The rows of D fall into 3 groups, which share some directions, and each row is roughly a mix of its group's hidden directions.
D, 110 rows:
[[ -9  -8   6  20  12   1  -5   7 -18  -8  17  19  18 -11  15]
 [ -8  -7   7 -14 -20   3  -1  20   9  13  -9  13  26  12   3]
 [  5 -21  13   5  -8  -4   6  -7 -24  -1  15  11  25  11  -6]
 [  3  18  16 -14  23 -20   0   5  -7 -10 -18   1 -11 -13  -4]
 [ -3   0   9  13  -6  21  -3  14 -18 -23  -9  -9 -19  -4  14]
 [ -6  -6   7 -17  -6   9 -11  12  -7 -13  -9  13   3  -4 -35]
 [  0  12 -11  -1 -13  13   3 -17   5 -13 -25 -24 -14  -6  -2]
 [ -4  -3   1 -25  -3 -14  -2  10  27   0   5  11  16  19  11]
 [ -3  20 -18  -3   3   7   6   6  13  10  -3 -12  18   2  30]
 [ 13  -4  23  18  20 -17   3   6  -4   5   9  15 -13 -13  -9]
 [  0   5   6   0  17  -6  14  15 -18  16 -25  -4   9  -9  18]
 [ 10 -16  -6  16  21   8  10  -9 -28   2   7  -1   8  -6  16]
 [  3  -6  10   0  -4 -17   2 -14  -4  18  17  34  -1  -7  -5]
 [  6  19  17  18 -15  19 -12  10  -3   3   2  13  14 -17  -3]
 [ -6   9 -12  11  -8  18   6  11  13 -13 -23 -23   1  10   9]
 [ 12   3 -11 -19 -13  11  -6  -2  11   0  13 -21 -11  11 -25]
 [ -8  -6  -5   9  25   2   6   1 -10  -2  22  18  24   1 -13]
 [  1  -3  12  -9  -3  24 -10  22 -20 -14 -11 -10  -6   6 -15]
 [ -2  14 -31   2  14 -11  24  -3   2   6  -2 -18  -2   4   6]
 [ -9  -8 -37   2 -10  10  -6   9  -3 -20  -7  -6   0  11   9]
 [ 12 -11  13   1  11  -3   3   5 -28   8   1  24 -13  15  10]
 [ 20   4 -11 -16 -12  -6 -10  -9   5 -10  15 -21  17  -3 -16]
 [-15  -6 -27 -18  -8   0   4  -1  17  -2   5 -15  -2  18 -15]
 [ -2  22 -13  -3  20   2  14   4 -12  -6  -6 -30  -9  -7  -5]
 [  5   4  33   5  14  10  -4   7 -14  -1   2   4 -17  -6 -22]
 [  1 -15  -8 -18 -17  14  -3   5   7   1   7   6  21   6 -27]
 [-10   6  -2   9  12  -8   2   0  30  11   1  -3  16   3 -28]
 [-11   6 -30   8   8 -13   7   1  13   0  -9 -12  15  10  19]
 [  2  12  -8  18  13   3   1  11  23  15   1  -5 -27 -14   1]
 [  2   0  16  17  28   3   6   3 -25  -2  12  16  -9  -2   0]
 [  2  22   0  16 -11  27 -15  -2  -5  -5 -10  -4  -8 -22  -3]
 [-10 -13 -23 -25   7  21  -3  15   4  -3 -13   1  11   4  -4]
 [ -2   1   6 -13   8 -13   9 -13 -35 -11 -17 -12   7   1   2]
 [  3  -3  -7   0  26  -3  16  -5 -31   0  -7 -11  11  -5  14]
 [-12 -12  15  -2   6 -13 -10   0  -9  14  22  30  -1  -3   2]
 [ -5 -21   2   9 -17  -2 -12   3  18   4  -2  24  16  17   8]
 [-15  -1 -11  28 -13  17   7   8  17 -20  -3 -12  -4  -3   5]
 [-13  20 -13  -8  -7   9  -5   8  10  -3 -14 -16 -15  -7 -26]
 [ -7   6 -16  -9 -12  21  -9 -16   2 -13  -3 -28 -15   0  -6]
 [ -7 -10  17 -10  -9 -16   2  16   3   5  -2  11  -1   7 -34]
 [ -2   3 -18 -20 -17   9 -11 -21  10   1  14 -19  -6   9 -10]
 [ -9   4 -15 -28   8  16  -5   5 -13 -16 -22  -6   9  -4  -7]
 [  8   9 -24 -22  -2 -13  10   1  -2  13 -16 -20  -5  12   8]
 [ 10   4  11  -1  34 -16   2  -2 -10 -10  -5   4 -19 -15  -3]
 [ -4   2 -26 -14 -14  13   6  10   8  -7  -8 -25   9   5 -16]
 [-10   0  21   0  -4  15 -23  12  12 -11  -9  -8  12  -3 -23]
 [-12   5 -10   8 -29   5  -9   6  16 -16 -20 -12   7   6   9]
 [ 13   1   8  -3  23 -11   6  -9 -14 -12  14   8  23   0  18]
 [ -7  -7 -17 -21 -21  -6  -5  -4  13  11  -3   7 -21  18  -8]
 [ -5 -14  23  12   9   0 -14   3   3   3  10  29  15   5 -10]
 [ 11   2   3 -23  12  11   4   8 -34  -1   4  -5  -6   0 -17]
 [ -1   7  -4  19   1   9   1  -6 -15   3 -13 -16 -28 -18 -12]
 [ 13   2   0 -14  -1   2   1 -25  -9   3   4  -2 -25 -14 -24]
 [  9   0  10   4  24   0  13  -2 -30   4  15  15 -14  -3  -2]
 [-11  -8  -8 -11   1  -6   4   6  -2  -3  -4  -8 -17   2 -41]
 [  6   3   2  -9  22 -19  12  11  10  16 -11  -4  16  16  17]
 [-12   6 -23   2 -15  -3  -2  -9  20 -12  -1 -17  14 -12  19]
 [ 13  13  12 -12  10   6  12   5  19  17  -2 -24  -5  14 -11]
 [ -3  -1   5  21   7  -7   0  -5 -15 -10   3  17  25 -18  19]
 [  6  16   2   0  15  -2  13  11  -8   8 -16 -20 -26   9 -11]
 [ -3   6 -11  16 -20   7   0   2  28  15  22  -4   5  10   3]
 [ -9  20 -11  -5 -25   5 -11  -8  25  -8   7 -12  -8   6 -10]
 [  9  -1   4  -5  25 -18   8   8  13   2  19  13  17   7  16]
 [-10  24 -17  -6  -5   3   2 -11  -6  -7 -17 -29 -12  -4  -2]
 [  9  -3  18  22  -5   2  -5   3   0   1  25  18   2  -7 -24]
 [ -9 -12   4  14   2 -11  -3   0 -18  -1   6  36   4 -13  10]
 [  3   4 -16   5   2  22  -3  11  -1 -21   4 -31  11   4   1]
 [ -5  15 -25  -1   3   1  14   9   7  -2 -15 -32  -4   5  -4]
 [ -5  19  -7  -1 -22  12  -3   5  16   3  13  -2  30   8   2]
 [ 13   3   9 -14  18   4   8   0 -37   2   9   5 -12  -4  -6]
 [-14  -5  10 -11  -7 -25  -9  14  11   5 -27   7  -5   9  10]
 [ 16  -5   9  17  15  -6   6 -11 -12   1  16   8  13  -2  29]
 [  1   2  13 -11  14  -6   9 -16  -9  12 -19   5 -31 -10  -6]
 [  8   0   1  -6  15 -15   1 -24 -13 -26  22  -3   3   4  -9]
 [ -1   8   5 -24  -2  -8 -10   0  13  -3 -22 -31  -7   5  -3]
 [ 14   0  10 -23  -2 -16   3   4  11  16  -9  -2 -19   8 -22]
 [  7   4  15  31 -12  -1  -2 -15 -12   5   0  -5 -22 -13   2]
 [-16   1 -15 -13 -18  12   1   0 -13  -4 -13 -17   4   5 -27]
 [-19   2  20  18   5   5   2  -8 -11   0 -15  16 -14 -17  12]
 [  6   1   8  -1  12   6 -11  25   1 -14  11 -28  20   3  -2]
 [ -2  -3  12  26   4   3  14  -7  16   4  18  15 -11  -9 -20]
 [-15  -6  15  18   1  -2  -7  30   2  -4   2  11  17   4  16]
 [-10   1 -10  27  -7  24  -1   1 -10 -24  -2  -4   6 -11  10]
 [  2  -7  -4 -15   7 -23   4   0   7  25  13  19   8  17   6]
 [ -2   8   3  16   0  12  -4  16   7 -18  -2 -23  26   1  12]
 [ 13  -9  10  -3  -2  -2   0  -7 -28   0   7  20 -15  -2  26]
 [  4   5  13  -6  12 -13   0  -7  18  22   4   6   5   1 -32]
 [ -2  -9  -4 -29  -3 -31 -16 -11   0  10   4   9   1   4   0]
 [ 21   0  11  -9  25 -19   6  -9 -18   3   0   4   3 -18  -7]
 [  5  -9  -8   5  -2   4   5 -24 -23 -12  18  -7  21   9   9]
 [-10 -17  10  24   3  15  -7  14  -4 -12   7  23  11   9  -1]
 [ -1 -20   1  -6  -3  17  -9  11 -24 -13  10  20  18   8   2]
 [-17  -7 -22  -9 -16 -15 -10  -2  11   2  -2  10  12  17  19]
 [  6 -13 -19 -13 -16  20   8  14 -24 -12  -1  -3  -2  11   4]
 [ -8 -14 -13   3  -1 -11 -10   4   9   5  -3  17  28  20  16]
 [ -1   3 -15  -9 -21   6   9  -9  19  13 -10   1 -23  16 -10]
 [ -6 -11 -17   1  10   5  17   5 -18  17 -21 -17   0   1  18]
 [  1  23  -3  12   8 -12  10 -11  -4   6  -9 -23 -16  -8  20]
 [ -4   6 -25  -8  -3  -7  12 -17  20   4  14 -10  16 -14 -10]
 [ 14  -4  -4 -18   4 -24   8  14  15  19  -5   6   4  20  -4]
 [ 16  -1  -5 -16   2  -1  12  12  15  20   7  -2 -12  23 -18]
 [  1   3 -27  -2 -27   5   2   3  20  -7 -12 -11   2  17  -1]
 [ -1  20  -3   9  28  -2  14   8 -12   0  -9 -21 -16   1  -6]
 [  1  -4   7 -14 -10  -4 -12   2  23 -12  21  19  14  14 -10]
 [  0  -8  -5  -2   4  -1  15  -6 -26   3   3  -7  33  10  14]
 [ 10   4   7  -7  17  -3   5  -7 -36  -3  11   7 -11 -11  16]
 [ 12  -5  18  17   6   2  -4  13 -16 -12  18  10  12 -20 -12]
 [  0   0  21  16  16  -7   5  29  -1  -5 -17   1  14  -3  12]
 [ 19  -5  10 -10  27 -19   4   4 -11  10  17   8  15  -5  -4]
 [ -8   4 -16  -6 -16   9  -5  13  18  -8 -20 -26   6   8  -6]]

Here is one row of each group, with its name. Which group are the others in?
[ -4   6   3 -17  22   4   2 -18 -10   3 -15 -21 -22  -7   2]
<68>
[  5 -17  24   5 -15   7 -17  10   6   2  -4  28  -8  -5  -8]
<110>
[  5  13 -26 -15   7 -14  18 -18  -2   7  10 -14   2 -12   5]
<14>

[ 11 -14  21   4  11 -24   2 -14 -12 -11  15  11  -8   3 -10]
<110>
[-19   5 -17  -5  -4   3  -8  -1  10  -9 -14 -22  10  13  24]
<68>
[-10  -1 -30  18 -10  21   6 -13  -8 -13   1   6   0  -1  13]
<68>
[  0  13  17   8   3 -21 -11  -6  19  12 -20  -7 -14   1  14]
<14>
[-11   0 -18  14 -16  17  10  11  21 -12  -5 -18   0   3 -12]
<14>
[ -7  -4 -14  10 -14   9  -2  18   3 -11 -23 -13  -5  18  20]
<14>
[  4 -11  15  -7 -33  -2 -16  -8  22   5  -4  11  -2  -2   4]
<14>
[-13  -6 -17 -25   4  12   0  23   8   3 -16   0   7   4 -17]
<110>
[-11  -4 -28  12 -14  18  13  10   4 -20   0 -14   4   2   7]
<14>
[ -5   9  17 -14  -8  -6  -8  21  14  -1  -3  16   7  -1 -28]
<110>
[ 23  -1  12 -11  27 -13   2  11  -8   4  14  -8  15  -3  -9]
<68>
